(in the rows, 100 means zero)
One turn moves each row of this set onto another row. After a few examples, where does it send each row asked below?
pofa:  84 131  85 107 101 103  97  90 122  73 107  76  88 101  87 112 113 107
duk:  76 118  75 107  91 110 117 108 117 118 123  69  93  81  95 103  97  88
sivif:  79 110  60 116 107  97  81  87 102 110  85  79  87  89 103  90 108 102
vola:  81 123  82 108 103  87 108  78 103 101  79  69  94  85  99 102  98 126
Tege:  82 109  73 117 104  99 107 107 115 100 101  71 102 110  83 104 120 124
lume:  76 124  74 100  99 102  94  73 123 119 103  62  68  84  94 104  97 112
kemo:  94 111  70 102 122  97 122  82 113 111 108  80 107  94 104  89 103 111
gef:  80 120  97  99  98 127  98  89 130 119  91  68  93 103  97 103 119 100
danem:  75 130  86  98  98 116  86  87 124 111  82  71  87  95  83  92 128 105
Mared:  88 118  66 107 103  83  81  96 111  97  95  88  82  89 103 102 109 112
fim:  74 121  61 105  98 118 110  92 123 130 113  78  82  78 104 108 108  94
rop:  58 102  81 119 107 114 111  83 124 102 100  69  91  80  88  98 107 117
Masid:  77 121  73  85 125 116  99  90 120 122 106  62  99  73  86 111 104 112
tusop:  91 120  97 110 111 113 108  90  86 107  99  85 105 100  92 105 129 104
vob: 101 109  73 104 100 125 110  92  93 109 102  69  96 106 104  86  98  97
Sused: 106 130  88 114  95 101  95  86 107 111  85  71  85  86  75 103 111  85
vabut:  95 112  83 114 100 104 110  87 117 115 113  52 108  92  80  92 127  94
tekef:  83 116  91 103 111 103 101  76 111 100  79  86  89  81  99  85  99 120
porer:  83 110  84 104  94 108  96  92 118 110 124  67  91  66  94  96  88  92
sare:  83 114  78 108 113 104 113  81 108 103  79  75 108  74 109 101  98 118
Luza:  85 106  62 104  97 100  82 101 113 105  99  85  97  83 113  89 108 108
rasi:  91 124  87 102 109 106  96  99  80 105  94  99  91  90  88 108 114 103
gonuv:  88 129  87 100 101 104 117  90  97 103 125  61  97  99  76 112  97 106
beban:  88 127  78 102 104  97  87  77 115 112 102  75  76  60  81 106 107 109
tasas:  81 114  63 103 115 117 106  92 115 130 118  81 102  84  89 123 107 109
Sigo:  84 129  81  91 104  99  91  85 115 110 106  72  63  73 100  94 102  95
bug:  94 118  82  98  94 114 105  78 107 104 134  73 104  73  96  97  96 106
bipu:  74 117  58 105 108 112  89  86 123  86 105  77  99  74  78  86 110 106
Vadu:  87 130  96  94  99 110  94  84 117 114  91  66  76 111  96 103 119 101
zam:  79 129  79  97 106 101 104  86 105 128  89  61  74  68  87 101 104 106
Gimem:  80 122  76 122  87 102 102  98 107  99  94  62  94  97  70 114 114 117
nof:  87 120  89 101 112 123 100  98  94 111  94  97 108  87  98 107 117  94
gosu:  77 107  73 123  86 112 101 104 118 104  98  65 108  89  84 110 118 117
mutez:  81 111  82  94 104 131 102  89 109 113 107  84  78  93  91  74 111  99
levap:  84 134  75  93 109 103 118  91  99  98 129  79  91  97  95 115 112 116
tudef:  85 128  80  99 107 101 101 105 103 106 129  81  94  96  77 121 111  99
kir:  88 124  75 103 106 114 103  89 132  73 105  75 108  91  95 106 108 106
Fefi:  82 129  90  99 106 107 109  91 137 111 110  84 110  99  84 100 120  90
gik: 109 121  81 114  97 118  95  87 119 104  91  65 101  79  81  96 115  82
Pebug:  97 126  79  92 102 119 111  78 108 109 115  68  93  57  94  93 113 110
zimep:  99 124  72 108  98 111 110  94 100 106 103  87  97 118  90  90 102  92
Sini:  95 118  86 124 100 108 102  81 123  99  84  64  79  86  85  91 112  87
nov:  88 127  70 114  93  95 118  99  90 108 124  80  94  85  82 113 105 107
pil:  78 119  76 112 118 126 107  79  96 116  93  79  93  75  84  95 112  82
gozi:  76 112  75 108  99  91  99  90  98 118 112  91 117  82 102  92 116 103
bute:  88 129  79  84 119 115 113  97 110 106 117  62 104  70  90 105 121 106
bidur:  82 128  83 115 101  96 102  88 112  75 105  80 115  96  88 102 110 102
Kemu:  91 122  75 104 102 109 111  87  85 103  97  73  82 114 101  97  94 105

nof turns into -> sare
rop turns into -> Fefi
tusop turns into -> tekef
Where do these go?
Masid turns into -> bute
Mared turns into -> Gimem
tudef turns into -> zam

One turn moves each row of this set onto another row. After a few examples, where does it send each row asked below?
Satob:  99 127  99 116  83  95 107  82 100 123  92  97 113  84 113  81  99 123
Duva: 114 103 105 103 103  84 100 110 108  89  97 101 118  70 101 116 100 102
bini:  95 114  83  99  98  94 123 107  98 121  77 111  82  89 101 103  98 118
tate: 114 119  98 102  98 102  92 100 109 137 104 108  91  94  94  95  92 129
rav:  87 110 105  78  96  81 108 122 102  98 101 106 109  77  99 101 110 109
zuto:  73 117 100 109  90  88 101 107 101 118  78  84  99  87 110  98 104 128
vesi: 101 129  96 111  91 102  93 104 103 106 119 111  97 105 109  98 108 128
Nore:  91 110 112  84 102  86 116 115  96 102  98  98 111  71 114 107  99  99
kidif: 111 119 113  95 102  78  78 102  96  98  85  96 110  97 117 111 101 112
talum:  88 103  87  99  95  94 106 125  80 123  98 112  99  82 116 110 108 128
tupir:  91 131 106 123 102  96 114 110 104 124  93 115 125  90 112 105 101 118
teget: 104 108 125 115  83  85  80 107 100 122  87 103 108  98 103  90 108 116
Voben: 114 114 120 118  89  78  86 105  90 119  94 103 110 104 115  96 104 110
dib: 109 110  99 106  86 104  95  91  83 108  76 118 100 102 108  89  86 119
vuzum:  97  93 103  67  91  93 109 103 106 110  98 104 111  89 103  95 101 110
Nitir:  95  96 108 105 108 107  89  83  95 121  80 120 101  97  98  86 102 121
roneb:  93 126 107 109 110 104 102  91  93 132  73 104 110  71 101  97  99 118
pasu: 118  96  94 114  94  97  82 117  96 110  92 109 105  90 112  82 104 131
rediz: 102  98 106  87 108  79  95 111 114  98  91 100 120  78  90 100 110 115
noruf:  88 107 109  96  93  83 117 109 106  93 102 107 115  65 103 105 107 106
rubok: 110 106 111  83 101  85 102 117 103  95  84  89 118  83 107 105  91 112
bof:  83  98  90 110  86  96 113 116  90 119  93 115 107  74 111 104 109 135
Boz: 109  98 102  83  86  98 115 101 100 101 104 105 109  82 114 110  91  98
fotik: 122  96 103  86  92  94  96  94 114  94  95 110 110  83  96  98 112 117
zigab: 120  94  99 113 111  99  82 113  91 119  95 103 102  88 122  89 101 120
Gopi:  77 102  96  94  93  98 112  86 113 103  92 120  93  75 101  99 101 110
Sefub: 115 116 100 118  95 102 103  91 114 124 109 112  99  92  97  97  92 135
digu: 115  89 103 124 102 101  90 103 100 114  89 105 110  79 117  84 102 127
Pof:  74 112  98 120 110  87  93 104 104 117 100  95  96  85 106 112 119 118
Leru:  95 129 104 104 117 110  88 113  95 115 100 119  95  93  97 113 108 123
suvav:  93 121 110 104 107 112  84  97 103 137 103  98  93  84 107  96 107 110
tilub: 110 105  97 117 107 103  87  88  86 107  98 129  96 100 105 104 101 109
zigo: 101 112 113  99  87  79  75  99 110  98  77 103 114  87  99  99 109 122
rez:  88 109  96  90 108  97 115  89  99 103 101 114  89  85 119 111  93 100
bur: 127  96 110  91  98  98 104  87 107  98  92 101 112  77 110 105 102 106
vaso: 125  99 107  73 101  96  94 100 104 103  91 100 106  89 106 101 105 110
gal: 105 104 129 126  96  87  85 101 101 116 100 107 110 100 109  99 110 114
nuz: 103 108 123 113 105  87  81  89 109  97  87 100 115  81 111 113 106 111
Goto: 119 120 100 110 103  98 105  87 103 137 102 102 100  90 107  96  85 125
zagan:  85 114  86  76  90  89 108  99 100 104  91 116  88  91 107  96  95 110
Vedun:  87 105  91 107 105 102 122 103 110 118  82 115  82  85  96 107 105 123
giri: 102 135  93 116  94  94 111  98  93 101  89 118 114  93 103  99  99 137
veni: 101  90  97  87  93  92 107  95 110 104 111 116 112  77  98 106 110 100
kelak:  87 131 103 115  98 100 101 123 109 125  95 121 117  93  99 103 108 122
furaf:  97 111  86 109 111  95 128 101 100 114  90 114  84  91 107 113 101 117
zago:  91 134 104 107 105  96 103 120  98 137  88 111 117  91 109 103 101 111
Gavug:  85  97  95 110 103  99 114 112  84 127  96 108 105  72 121 112 107 124
Dori:  88 126  89 121  89  85 100 112  92 104  96  92  95  91 117 115 103 117

Nore turns into -> vaso
rez turns into -> kidif
Nitir turns into -> Pof
Where do these go?
Satob turns into -> roneb
zigab turns into -> talum
veni turns into -> Duva
furaf turns into -> Voben
Goto turns into -> zago

One turn moves each row of this set onto another row. After a few examples, where does it send each row asked below?
zono: 100 109 113  94  97 116 109 112  94 112  81 103 103 112 122  95
lanu:  99 115  80  87  87 107  90 101 104  99  95 116 102  87 119 104
keta: 105 102 117  93  91 115 107 120  97 100  88  97  97 121 112  89
mer:  79 109  89  85 114 112  92  97 110 111 101 106  92 102 108  87
gugik:  83 111  86 103  98 100  85 109 106  80 122  89 114 105 117  91
gilo:  94 124  81 111  81  98 100 112 115 102 100  98 108 111 109  99
lisu:  93 117  92  96 132 122  99  92 102  97 113  97 117 106  93  90
motu: 105 103 106  91  85 111 113 120  96  99  89 111 101  95 120 100
kuvuz: 113 110 102  98  80 114 117 108  91 108 107  85 108 103 105 102
noke: 100 107 115  94 108 114 100  90  82 100  84  86 123 112 105  90
tob: 103 100 112  88  90 111  94  94  83  81  88  87 118  92 109  91
rezir: 103  99  92  81 119 116  94  92  97  97  90 119 100  97  96  89
Muza:  95 104 101  81 123 126 101 102  90 100  90 115 103 109  97  96
Rulev:  88 120  80  95  90  96  90 112 120 107 111 102 108 103 103 105
Defi:  90 122  87 103  75  97 105 115 109 105 102  98 102  90 102 101
gazot: 107 108 107  98  80 101 116 122  98 107 106  91 101 100 113 100
Boge:  93 116  97 102  82  87  97 121 108  81 109  93 117  89  94  95
nafit: 107 116  91 102  93  90  93 121 110  70 108 105 113  95 102  94
dizuv:  96 107  82 106 110 113  89 107 106  87 127  99 133 102 106  97
Notur:  80 104  76  86  95 111  91 104 113 103 103 113 100  91 113 101
nemu:  90 109  99 101  97  96  95 116  98  78 115  78 128 104  96  90
Varoz: 105  97 112  94 100 104 103  93  83  81  93  89 127  94  95  97
zomag:  92 111  86  97 120 117  99 100  98  72 120  94 123 100  95 100
Rigif:  86 116  87 106  96  89  84 108 113  80 105 107  97  98 107  90
ridud:  91 120  91  99 110  96  92 109 105  80 123  87 114 111  96 101
guda:  90 119  87  87  86 110 103 108 100 110  97 112  92  85 114 105
vepok:  96 104 100  92 126 128 100 101  90  99  99  96 126 116  92  93
rafo:  87 104  83  85 116 114  92  87  91 102 114 103  91 108 109  96
kovor: 107 103 110 101  92  94 109 103  88  95 105  77 120 103  91  94
Kur:  89 123  82 111  95 101  92  96 114 104  99 113 100  99  99  98
rigo:  89 112  81 100  94  93  93 117 116  79 111 104 113 101  93 107
dal:  94  96  94  91 128 110  91  99  97  87 111 112  97 113  91  91
Situ: 112 100 105  97  79  97 115 116  93  89 107  94 114  87  98 101
pur: 109 103  91  91 119 117  95 101  91  78 119  97 130  94 101  91
Sivun: 113 103 111  97  93 124  99 111  97  95  79 112 122 105 108  93
Vovog: 101 102 111  90 104 122 102 100  87  96  73 108 118 103 116  98
ful: 119 106 107 101  82 107 113 104  91  91  95  99 113  88  86  98
fivaf: 104 105 116  99  89 100 105  97  88  91  92  80 106 106  93  86
Dup:  86 109  93  81 104 123 106 103  92 112  90 108  86 105 110  98
supi:  85 104  88  93 126 123  99  93 106  96  98 115 104  97  96  87
Refim:  94 108  91 104 106 101 101 112  99  79 120  76 115 117 105  86
kef:  92 116  75  96 100 115  94  84 101 108 106 115  99  92 109 107
Penab:  85 107  84  87 100 110  97  92  97 112  91  99  87 113 112  91
vuno:  98 104 100  93 114 115  93 107  89  81 112  87 140 104  95  95
tufas: 102 104  89 107 123 113  95 106 107  94 118 106 121 116  88  91
meriv: 111  98 108  81  84 116 109 118  87  89 101 101  99  97 118 101
dekim: 101 102  90 102 123 122 106  92  95 106 105  93 118 118  93  87
piz: 102 108 109  99  90 123  99  95  90 105  86  85 128 110 113  92

tufas turns into -> Rigif
Penab turns into -> pur
Where do these go?
ridud turns into -> Notur
nemu turns into -> guda
keta turns into -> tob
zono turns into -> Varoz

